A single turn carries every row of the set below to another of its rows. Some are shown first; where does it send the rows asked next?
boz: [ -2 -21  24 -12   4   7  -4  -6   3  -3  10   1 -17  -8   4  -7 -15 -10
   2  -1  -5  28]
Rateb: [ -3 -14  -1   7   5 -10   2 -22  19  -9 -11  -9  12   0   8  -5  -8  -4
   1  20  -6  13]
nivas: [  0  -7   6   7 -10  -7   0  12  -1  -6  12  -7   5 -16   9  -6  -7  -8
   8  -8  12  30]
varip: [ -7  -4  -7   6  11 -11   0 -12  -6   8   6   4  21   9  20  15   3   2
  -2 -23  10  20]
vavuk: [  0 -24  10   7  -7  11 -22  -6  -7  14 -25   3  -6  -2  17  -8 -17  -7
 -12 -14  -9  12]
bomap: [  0 -10 -16  -5  17   4  -4 -11  -6  14   5 -10  14   7   5  15   0  -3
   1 -20  11  31]
tobal: [  9   2   1  13   8  13  -3  22  -9  13 -10   4   9   4  10  -7 -15   5
  -3  -5  -2  16]
gav: [ -9 -11  16  -1 -16  14 -17 -23   2  -9 -15   5  -3   2   2 -15  -7   0
  17  -6  -4  18]
nepel: [ 16  -7   6  10  15   1  -4   9 -14  14   2 -15  -5  17  15  -8   1  13
  -8  -4   5   4]
masel: [  1 -20   2  -8  14  -1 -15  -7  -6   4   6  -6  -1  -9  12   7 -21  -9
  -2 -17   1  36]
zeda: [-12 -27   3  15   3  -5 -14  -8 -13  -5 -11  12  22  -8  14   4  -9 -14
   3  10   5  18]
tugu: [ -4 -22  -5  10  -5   1 -15 -12 -18  19 -15  -9   6   7  20   4 -10   1
 -20 -23  -3   4]
bagi: [  0 -15  38  -1   6   4  -5  -3   8   2 -10 -10 -11  -1  12  -6  -8 -18
  -6  -6  -5  27]
naki: [ -2 -13  14   2  10 -11  -8  -6   2   5   0  -6   5  -2  21   9 -17 -16
 -17 -25   3  27]
Vela: [ -9 -11  16   3  -8  13 -24  -8  -8  12 -15 -10   5  -7  -1 -10 -18 -14
   6 -22  -6  17]
sefi: [-14 -32  14  13  -7 -14  -3 -17  -9  -8   4  -2   7   4  15  -8  -6 -14
 -11  11  -1   8]
Zerev: [ -3  -5  -6  -6   9  15  15 -13   1  13   5  -4   7  19  -5   4  18   1
   7  -6  11  19]
Nol: [  9 -17   4   7  12 -13  -1 -18   4   0   1 -24  -5  15  14  -6   5   7
  -7  12   2   2]
Togum: [ -2  -3  -3  10   2   6   1   3  11  -2 -17   8  20  -6   6  -4 -21  -7
   2   9  -9  22]
Zetup: [ -5 -11  10  -2  -9  10  -1 -32   1 -12  -7   9  -2  12   3   0   7  13
   5  -4  15   1]
Paras: [ -9   0   4   6   9   6   9 -13  -5   8  -2   4  15  16   9   4  24  11
  18  -3   6  17]
lapin: [ -3 -22  17   3 -14  14 -12  -9   2   3 -29  13  -7   0   9  -9  -2  -5
   2   8  -6   5]
ludap: [  6  -9  -2  10  16  -7 -10   9  -4  11   8  -3   2 -17  10  -4   5  -6
  14 -11  19  21]
dazop: [  4 -10  -3  15  32   9   0 -13   4  13   0  -8  -4  -7   8  -7  15   2
   5  -8  17  20]
Tad: [ -5 -10   9   4   6   9 -14  -7 -14  21  -8 -14  10  -2  -1   9 -10  -9
 -12 -30  10   2]
kiges: [  5 -15   6  20   8  22  -3  -1 -14  15 -17   0   2  28  10 -14  11  -5
 -12  -6  11  16]
mamu: [ -2  -9   5  14  16  17  18 -21  11  -3  -3 -18  -6  -1   6 -10   9   5
  -9  -3  10  28]
zuge: [ -5 -11  19 -11   0  16  16 -10   7   2   8   2 -12   9  -6 -10   9  -3
   6   6   1  17]
lodim: [ -4 -25  17  17  -4   2   4 -12 -10   4   0 -11  -5  26  13 -20   7  -8
 -21   0   4   7]
nadem: [ -5  -8  32   1   7  16   6  -8   3   4 -11  -4  -5  10   4 -11  17  -1
  17   8  -4  21]
Mok: [ -3 -10   5   1   5   7   0 -22  -9   5  -3  -2   7  10   1  15   6   9
 -12 -20  23  -8]
fup: [ -5  -8  11   8 -11   8  18  -5   8 -15   5 -16   0  -6   8 -10  -5  -2
  -6  -3   6  34]
vovi: [  1 -16  -3  19  12  17 -14   1 -16   9 -24  14  20   7  11   0   1  -9
   1   0  11  23]
baro: [ -9 -20  -8   7  -9   0   0 -19 -15  12 -12  -7  15  14  13  11  10   8
 -10  -7   5  -6]
Masep: [ -9 -20   5   3 -16   8   0 -17  -4   3 -22   7   6   8   6   3  14   4
   5  12   4  -6]

vavuk turns into lapin
zeda turns into sefi
gav turns into Zetup
And these:
nadem turns into Paras
boz turns into zuge
Rateb turns into Nol
nivas turns into fup

